In the data rows, the value 128 means zero.
Each row has a hidden score. How much does it go up from the first row of each pair to the second? 10 means little or no change, 20 a big rise and 0 a big fall. The score is a weighted sum of the row's numbers plus the product of two more (or one squared), each taken from its middle value.
[ 96 171 120 125 101 139 103 150 164  82]
[102 160 111 121 128 118 118 153 129 112] >> 14
[113 140 120 115 135 138 126 137 140 121]
[155 121 164 133 131 134 109 136 122 151] >> 14
[118 154 100  98 120 119 133 156 113 132]
[125 141 115 122 134 149 126 167 143 124] >> 8
[149  92 154 160 134 141 144  95 134 119]
[131 145 116 121 122 138 130 156 132 138] >> 10
[108 154 131 144 141 123 118 147 116 120]
[104 148 100 119 163 118 150 172 122 147] >> 14
[126 112 160 111 141 129  96  84 102 119]
[114 154 103 114 154 128 138 185 126 161] >> 15
[103 129 103  99 131 150 112 146 171 120]
[127 130 121 142 126 121 121 130 116 132] >> 11
[181 103 156 143 128 151 169 110 159 116]
[126 147 119 137 147 110 127 163 116 144] >> 9
[118 135 121 139 146 127 133 136 122 127]
[136 105 167 130 116 178 102 106 140 147] >> 12
[103 144 130 135 126 127 131 129 133 104]
[121 155 113 131 136 124 126 166 127 130] >> 11
[178 102 152 149 126 146 152 105 157 116]
[181  62 129 113 135 141 171 105 117 133] >> 7
[162 130 183 152 130 103  85 125  90 164]
[127 103 128 157 139 150 133  93 135 113] >> 4
[163 125 124 124 132 169 111  95 183 146]
[194 124 136 136 103 131 150 120 155 110] >> 9
[167 126 175 137 119 116 103 133 116 144]
[ 96 136 100  34 131 182 106 119 195 155] >> 6
[ 85 127 137 134 157 185 145  88 131 153]
[125 124 136 129 149 145 132 149 133 150] >> 16
[161 113 135 127 139 141 160 114 143 122]
[103 122 113 112 152 156 121 142 159 122] >> 7
[154  85 106 160 103  86 122 114 102 157]
[144 135 117 155  94  99 107 133 103 127] >> 8
[112 142 126 117 127 150 120 125 159 112]
[116 129 190  64 128 119 101 101 139 128] >> 14
[106 131 125 118 136 159 111 153 152 117]
[129 109 108 126 108 100 128 133 100 151] >> 12
[ 97 154 108 121 134 112 138 143 117 114]
[ 95 188 110 130 109  95 124 159 135 117] >> 11
[138 124 181 174 116 135 110 118 154 145]
[110 143 112 110 156 123 133 147 121 137] >> 7
[121 155 110 132 122 108 126 164 141 106]
[147 153 122 142 124 101 118 160 121 125] >> 12
[154 101 156 153 126 156 164  94 154 115]
[121 116 117 115 131 111 133 125 103 138] >> 6
[118 154 128 169 120 150 137 108 117  94]
[116 129 121 126 158 137 132 155 125 149] >> 13
[148  99 144 148 132 150 152 101 144 115]
[116 100 135 122 114 164 129  95  91 125] >> 13
[185 103 154 138 139 152 178 112 146 132]
[163 120 157 146 137 115 157 108 116 112] >> 8
[162  75 125 163  92  68 107  94  87 147]
[127 152 115 123 133 120 131 153 127 126] >> 10
[103 182 116 135  97  96 110 149 165 108]
[124  96 123 133 151 152 147  98 125 115] >> 8
[138 128 134 133 125 153 113 143 145 120]
[116 148 117 120 154 127 127 180 124 153] >> 15
[120 127 140 145 132  99 128 119  99 126]
[137  73 168 167 138 131 157  78 103 117] >> 9
[167 128 137 114 112 157 162 121 176 110]
[144 141 145 141 122 135 111 137 124 133] >> 6
[169  89 135 127 131 148 187 112 153 131]
[103 111 117 105 103 128 110 132  89 152] >> 9
[116 133 122 112 116 115 163 128 123 119]
[126 155 123 134 120 123 119 157 146 118] >> 4
[ 92 158  93 126 158 113 139 136 112 125]
[101 166 113 135 141 103 147 154 115 120] >> 12
[179 113 147 146 137 154 172 108 152 113]
[184 124 144 142 117 129 157 112 139 122] >> 10
[107 135 137 133 136 106 143 126 107 119]
[112 147 121 146 116 145 119 120 125 104] >> 8
[131  77 144 142 160 126 166  88 110 119]
[110 164 104 119 152 117 135 170 112 139] >> 14
[ 98 138 139 143 140 149 126  83 141 120]
[168 104 130 169  88  76  91 105  99 128] >> 7
[117 130 118 102 160 131 121 170 107 177]
[108 149 148 132 156 120 108 154 114 154] >> 12
[125 116 202 113 119 106 117 100 129 112]
[114 133 117 117 136 149 123 147 150 122] >> 5
[ 93 116 122 110  99 130 117 140  86 156]
[142  94 122 118 131 155 145 108 120 123] >> 5
[112 141 127 129 142 143 127 116 134 115]
[105 142 107  94 152 121 138 153 131 138] >> 11
[119 147 112 115 154 132 133 183 127 155]
[116 164 133 130 120 117 113 151 130 120] >> 5
[151  77 165 158 132 112 150  92  93 117]
[ 91 154  99 116 152 117 140 142 126 123] >> 8
[154  75 155 149 146 140 161 100 127 125]
[120 163 120 116 106  85 124 145 102 142] >> 14
[147 125 118 127 124 130 136 150 144 116]
[144  81 135 123 121 145 141 105 110 120] >> 9
[138 105 162 142 158 158 187 104 151 113]
[173  54  93 174  83  64 120 101 107 181] >> 9
[122 124 143 158 181 141 140  82 148 109]
[133 130 124 127 143 137 145 157 141 134] >> 12
[154 101 117 173  92 120 101  93 109 127]
[133 167 103 141 129 110 131 173 127 135] >> 11
[105 150 121 112 147 133 126 151 123 131]
[141 115 150 113  83 119  97 124 102 135] >> 16
[144  86 147  87 154 175 109 104 122  99]
[101 116 112 102 138 166 110 147 170 125] >> 12
[140  88 119 153 122 107 137 110 112 156]
[ 95 157 110 117 117 111 124 149 133 116] >> 11
[119 153 109 120 140 127 126 158 123 140]
[121 132 128 123 135 142 126 138 141 122] >> 10
[132 129 117 119 148 129 114 176 120 173]
[140  90 177 170 116 137 135  91 115 123] >> 7
[148 124 126 106 113 123 133 128 119 126]
[ 85 175 103 114 115  99 124 152 127 115] >> 8
[123 145 154 148 131  96 115 133  92 137]
[120 137 119 114 140 138 126 134 140 125] >> 9
[140 104 145 132 149 108 127 130  97 153]
[126 140 132 137 133 109 125 145 107 133] >> 9
[135 113 130 129 141 123 140 133 128 145]
[120 119 168 115 135 136 101 105 129 132] >> 9
[140 145 113 133 141 126 122 177 119 152]
[123 129 136 133 137 148 106 146 134 141] >> 7
[141 146 146 134 129 127 103 153 135 126]
[107 116 116 115 131 177 108 152 173 124] >> 8
[155 111 116 154 113 131 119 127 132 127]
[181  87 163 158 131 150 166  99 149 120] >> 15
[ 81 160 113 116 127 125 134 146 148 103]
[151  80 111 172  91  82 119  93  90 151] >> 11
[104 148 118 111 150 146 120 142 144 124]
[117 112 169 165 126 150 158  79 131 114] >> 15
[124 144 119 114 133 131 133 156 137 120]
[ 94 181 120 133 115 106 129 155 142 105] >> 9
[127 125 224  27 107  91 116 133 159 110]
[145 103 141 138 137 161 169 106 167 117] >> 2
[184 126 128 136 120 152 125 111 167 133]
[ 91 112 127 114 124 187  73 152 190 127] >> 6
[148 104 123 104 104 153 118 115 201 103]
[132 134 136 130 123 119 127 132 112 124] >> 10
[144 103 123 146 138 149 140 109 133 144]
[ 91 169 101 139  95 149 100 140 140  86] >> 6
[121 128 115 157 132 104 130 126 111 136]
[145  93 100 168 110  83 126 118 103 158] >> 10
[125 110 158 159 124 149 139  79 132 115]
[102 146  90 105 167 133 141 160 134 160] >> 7
[155 144 126 129 106 177  84 107 143 108]
[120 173 123 137 117 106 122 158 134 120] >> 11
[107 120 129 112 116 139 117 119  95 148]
[138 150 123 138 123 105 118 152 115 122] >> 7
[ 83 175 115 121 109 119 113 163 136 113]
[116 155 119 122 105 149 107 139 161 101] >> 9
[117 144 121 127 121 121 123 143 130 120]
[119 128 110 131 133 112 131 138 102 142] >> 9
[ 90 163 118 117 133 124 178 143 125 110]
[140 148 129 139  97 158  96 130 155 110] >> 3
[153 128 143 124 114  99 118 143 119 135]
[143 117 154 136 131 130 132 105 152 131] >> 10
[126 124 120 123 137 114 134 134 103 143]
[193 105 175 130 120 140 129 128 150 143] >> 16
[157 120 137 152 105 130 104 121 124 123]
[123 132 115 121 133 111 132 134 105 138] >> 11
[151 111 149 138 133 123 123 135 123 149]
[135 116 123 125 131 169 125 131 154 138] >> 7
[ 36 172 116 100  89  97  94 145 196  59]
[131 119 121 124 112 107 135 128  96 143] >> 14
[171 103 136 131 124 157 184 104 168 113]
[149  80 139 150 140 159 168  96 138 123] >> 6
[100 134 112 127 137 114 131 125 111 134]
[140 110 124 153 137 152 131 120 134 138] >> 11
[122 140 111 109 125 116 130 144 108 127]
[104 155 133 130 125 112 147 135 134 100] >> 11
[120 151 118 135 143 121 121 157 121 121]
[139 128 130 117 126 137 132 131 143 121] >> 11
[138 162 137 137 122 116 106 164 139 119]
[124 155 126 111  78 217  92 150 186 126] >> 16
[ 89 151  97 125 163 116 147 137 117 132]
[123 127 101  96 133 115 130 144 107 140] >> 11
[153 139 142 138 130 113 106 158 124 146]
[119 156 108 134 136 115 122 158 124 112] >> 4
[137 141  93 116 122 135 136 166 104 144]
[134 134  82 104 144 118 183 111 109 124] >> 12
[129 135 128 133 131 120 122 138 119 133]
[116 157 108 125 123 115 130 169 152 105] >> 8
[124 138 120 126 140 130 125 157 134 121]
[117 149 119 124 129 137 110 162 145 106] >> 7
